(in the rows, 128 means zero)
One turn moves each row of this set onto another row. After a few examples, where does it send each row asked below?
J916: [180 113 155 130 104 179 143 144 108 107 128 118 146 140 107 123 125 118
 107 144 126 119 157 100 129 147 128 124 168 129 116 100]
J941: [121  99 128 152 118 180 121 144 130 104  96 135 126 138 144 111  82 127
 105 113 132 129 151 143 127 103 105 108 128 161 171  86]
J106: [121  99 128 152 118 179 124 144 131 104  96 136 127 139 145 110  81 126
 107 113 133 129 151 143 128 101 105 108 128 162 171  85]
J67: [141 103 137  95 147 150 139 125 138 110 119 143 190 139 132 103 137 120
 121  97 116 110 162 110 113 122 128 138 169 122 171 118]
J232: [128  91 131 154 121 170 119 134 124  96 101 133 132 144 143 111  80 130
 100 111 133 139 146 145 121 101 109 115 129 158 171  78]
J705: [180 112 148 121  97 186 138 148 112 109 119 119 145 140 109 127 122 123
 116 148 121 118 155  95 139 148 131 121 161 125 118 105]
J977: [152 117 143 121 109 140 131 116 147 103 136 137 129 191 125 128 138 134
 122 142 154 154 105 138 112 117 112 128 142 133 134 124]
J652: [170 114 154 124 104 185 155 148 116 110 119 116 146 137 107 127 127 112
 119 145 131 115 158  96 130 143 122 122 167 132 117 105]
J255: [137 133 120 127 148 160 137 135 141 130 140 149 175 142 141  81 124 103
  88  94 112 112 174 123 137  97 141 132 162 157 160 101]
J395: [127  92 131 155 121 168 119 135 123  95 101 132 132 143 142 111  81 131
  99 112 133 137 147 146 121 102 106 115 130 158 171  79]
J455: [128 108 114  95 145 151 138 132 144 109 119 141 195 149 138 100 127 112
 111  99 112 125 155 109 132  96 136 142 150 144 175 106]
J740: [167 121 131 120 138 169 127 124 142 133 137 165 166 140 142  84 125 121
 105  92 108 105 180 118 149 111 155 119 169 130 158 113]
J528: [177 108 155 122 102 187 164 138 123 111 121 122 145 143 109 130 123 111
 129 142 136 120 159  91 141 130 132 123 162 134 121 103]
J477: [155 108 129 135 121 127 118 125 143 105 141 143 132 177 127 107 107 117
 130 155 154 154  97 153 133 137 106 125 151 147 140 116]
J690: [122  98 127 153 118 180 122 142 130 104  96 136 127 139 145 111  81 127
 107 113 132 130 151 142 130 100 107 107 127 161 173  85]
J338: [149 118 145 121 110 139 131 118 146 102 135 136 128 187 124 128 139 134
 121 143 155 152 106 139 107 121 109 130 144 132 134 126]
J473: [143 131 120 138 115 154 119 146 158 128 135 151 114 166 131  99 106 110
 136 158 148 131 114 152 153 139 104 107 149 157 137 129]
J964: [141 131 122 139 117 153 126 145 159 129 136 151 115 163 129  99 107 106
 139 156 154 130 115 151 151 137 102 107 150 159 136 128]
J189: [155 106 130 134 122 128 125 121 146 105 141 145 132 178 126 108 107 113
 133 153 157 154  98 151 135 131 107 125 150 148 142 115]
J630: [151 119 144 121 109 138 125 120 144 103 135 135 128 189 124 128 139 136
 118 144 151 153 104 139 107 123 109 129 143 131 133 124]
J787: [156  97 128  92 137 151 119 124 137 107 117 149 190 144 137 103 130 132
 118 100 104 118 156 107 127 122 143 134 161 114 171 116]
J89: [143 129 122 137 116 155 129 143 161 129 137 153 115 167 130 100 106 106
 142 155 154 133 115 150 156 132 107 107 148 159 137 128]
J934: [126  93 132 155 122 168 123 135 124  96 101 132 132 143 142 111  83 129
  99 112 135 137 147 146 119 101 105 115 131 159 171  79]
J21: [121 115 117  98 148 148 132 140 139 110 119 135 196 142 137  97 131 111
 103 103 109 118 155 113 119 109 126 143 155 144 172 108]
J984: [128 113 110  96 142 148 113 143 135 108 117 136 195 144 140  96 128 122
  98 106  99 121 150 112 125 115 131 140 151 138 172 108]
J792: [147 103 131  95 142 148 120 131 133 108 117 142 189 138 134 100 135 129
 114 102 105 110 158 111 114 131 130 135 167 116 169 119]
J96: [137 136 118 127 146 158 120 143 134 129 138 146 175 139 141  78 127 111
  79  98 104 109 171 126 134 111 138 130 163 152 157 103]
J809: [150 107 132 136 124 127 128 123 146 105 142 142 133 177 124 107 108 111
 134 152 160 153 100 153 130 133 103 127 152 150 141 115]
J71: [157 125 136 123 144 167 141 125 143 136 137 161 167 137 138  84 129 112
 106  89 116 100 183 119 138 111 145 122 175 136 157 115]
J819: [152  96 132  92 143 152 137 119 142 109 118 150 190 145 136 104 132 122
 126  95 115 117 160 107 127 112 141 136 163 120 174 115]
J224: [152 130 135 125 144 165 128 134 137 134 137 156 166 132 137  80 132 116
  98  93 110  94 182 122 130 125 138 122 178 132 154 116]
J230: [137 106 109  94 140 152 120 135 141 108 118 142 195 150 143 100 123 122
 106 103 102 127 150 108 138 102 142 139 145 138 175 106]
J665: [186 105 148 120  96 189 147 138 121 109 119 126 146 147 112 130 119 119
 124 144 127 124 155  92 149 134 141 120 156 128 122 103]
J107: [163 127 129 122 138 167 113 134 136 132 135 159 166 135 140  81 128 126
  96  95 101 101 178 122 141 125 149 119 172 128 156 115]
J732: [176 110 160 129 108 181 163 136 114 109 128 120 146 143 106 126 125 108
 117 139 137 120 160  99 130 135 129 126 169 135 116  99]
J780: [147 149 136 136 102 171 133 137 161 136 137 151 101 177 130 113 135 124
 121 142 149 128 129 141 139 118 116 106 144 148 125 135]
J550: [150 109 131 136 123 126 121 127 143 105 142 141 132 175 124 106 110 114
 129 155 155 150  99 155 128 139 101 126 152 148 140 116]
J13: [191 107 152 127  97 182 138 138 112 107 126 123 146 147 110 125 119 123
 112 143 123 127 155  97 143 140 141 122 161 125 118  98]
J874: [122  99 126 152 118 179 119 144 129 103  96 135 126 140 145 110  82 129
 106 114 130 131 150 143 129 103 106 109 128 160 172  86]
J252: [149 130 112 124 141 160 111 139 135 128 137 152 174 143 144  79 120 118
  81  98  98 116 167 124 146 106 150 128 156 148 159 101]
J226: [148 127 115 123 142 163 129 130 142 129 139 154 175 146 143  82 119 110
  88  93 107 118 171 120 151  93 152 129 155 153 161  99]
J905: [147 128 119 137 113 154 122 144 161 128 135 154 114 167 132 100 104 111
 139 157 150 133 114 149 158 134 109 106 146 156 138 128]
J681: [188 104 155 127 101 184 157 130 119 108 127 126 146 149 109 127 119 114
 120 139 134 128 158  94 146 127 141 123 162 132 118  97]
J403: [149 149 133 136 100 170 125 140 159 135 136 151 102 177 132 112 134 129
 117 144 145 128 128 140 140 121 118 105 143 146 123 135]
J104: [151 148 133 136 101 172 129 136 162 135 137 152 101 179 131 114 133 127
 121 143 147 129 129 140 141 117 119 105 142 146 123 134]
J348: [154 117 141 120 107 140 125 117 145 102 135 137 129 189 125 129 137 136
 120 143 151 154 105 138 111 120 113 129 141 130 133 124]
J64: [127  91 133 155 122 169 123 133 125  96 101 133 132 144 142 112  81 128
 101 112 135 138 147 145 121 100 108 114 130 159 172  80]
J543: [146 150 134 136 103 171 128 140 160 136 137 150 102 175 130 112 135 126
 119 143 148 126 128 141 135 122 115 106 145 147 124 136]

J528 goes to J916
J780 goes to J630
Now these:
J230 goes to J255
J819 goes to J224
J89 goes to J550

One turn moves each row of this set onto another row. After a few examples, where does it send each row asked below?
J894: [140 121 118 132 123 132 132 133 128 104 160 141 137 122 161  90 105 125
  94 153 134 141 119 126 132 116 133  87 114  90 156]
J566: [104 112 150 137 125 143 122 104 127 115 103 147 101 151 126 157 139 120
 148 157 119 128 153 121 112 104 111 148 120 134 129]
J6: [120 117 144 135 122 137 125 106 132 110 106 153 108 152 121 153 144 120
 149 160 109 126 162 129 108 105 113 152 124 135 130]
J24: [140 121 101 114 126 116 112 143 138 139 128 124 133  95 141 112 113 134
  79 121 119 138 122 113 158 149 107 113 131 102 155]
J53: [146 134 101 130 110 142 139 142 135  95 165 132 116 118 141 102 103 128
  94 152 142 155 120 124 136 127 135  91 103 107 155]
J712: [142 133 114 132 118 141 132 137 133 104 159 128 125 118 155  94 102 128
  86 154 139 149 120 130 132 123 131  87 110 103 164]
J151: [118 121 152 137 126 139 120 103 132 116 101 146 111 151 128 149 141 121
 141 162 108 123 161 135 105 106 109 150 128 136 139]
J273: [107 122 146 137 120 151 123 107 132 115 103 137  91 147 121 161 136 124
 142 158 123 134 153 124 112 111 110 147 115 145 135]
J973: [172 148 108 116 131 150 139 137 132 131 138  99 121 121 128 124 118 119
  97 114 161 158 130 118 138 141 106 136 101 134 151]
J808: [174 130  95 113 127 137 150 140 127 116 150 127 126 129 115 128 128 111
 123 107 159 157 130 101 147 133 116 143  96 119 123]
J50: [122 131 141 136 117 147 124 109 138 111 104 137  96 147 116 157 139 124
 139 162 113 132 162 134 107 114 110 151 121 149 141]
J917: [118 129 150 137 124 145 119 105 136 117  99 136 104 147 126 151 138 124
 134 163 111 127 162 138 103 110 107 149 125 144 146]
J493: [104 122 152 138 124 151 120 104 130 119  99 134  95 147 128 157 135 124
 138 159 122 131 153 127 109 109 108 146 119 143 140]
J180: [122 123 137 135 117 142 127 109 135 107 108 147  99 150 113 158 142 122
 147 160 112 131 162 129 109 110 113 154 119 143 131]
J927: [139 110 103 112 129 107 114 142 134 137 129 138 143 100 143 110 118 131
  88 119 115 133 122 108 160 142 110 115 133  91 145]
J179: [144 115  84 111 117 113 123 150 139 125 138 137 125  97 123 123 119 132
  96 116 121 144 123 101 166 150 114 119 122 103 137]
J631: [146 122  98 129 110 135 142 142 131  90 170 146 122 122 139 102 108 124
 106 149 139 152 120 117 139 120 139  94 103  98 143]
J328: [163 140 134 119 149 142 126 126 126 146 127 100 145 124 155 108 118 116
  88 117 154 143 129 127 131 130 100 130 116 118 162]
J604: [103 116 155 138 127 145 119 102 127 120  99 141 101 150 131 155 137 122
 140 159 119 127 153 126 110 105 109 145 122 137 136]
J541: [143 125  89 112 118 120 118 148 142 132 133 124 122  95 129 120 114 135
  84 119 122 145 123 109 162 154 110 117 124 110 150]
J33: [167 110 112 113 142 120 144 131 117 122 146 147 153 137 134 114 133 105
 129 107 150 140 128 100 145 118 118 141 108  94 117]
J305: [141 106  92 111 123 106 120 145 134 128 137 146 138 101 132 116 121 129
  99 116 116 137 122 101 165 143 114 119 128  91 134]
J263: [106 116 144 137 120 147 125 107 130 112 105 144  94 150 120 161 139 122
 149 156 121 132 153 120 113 107 112 149 116 140 128]
J823: [161 116 137 117 156 123 129 123 116 140 132 130 165 133 159 101 126 109
 107 113 146 131 127 115 135 116 108 134 120  93 141]
J214: [142 115 109 130 118 128 138 137 127  95 167 152 135 125 150  95 109 122
 106 149 136 144 119 118 137 114 138  91 109  87 143]

J927 goes to J305
J53 goes to J712
Now these:
J273 goes to J493
J33 goes to J808
J180 goes to J50

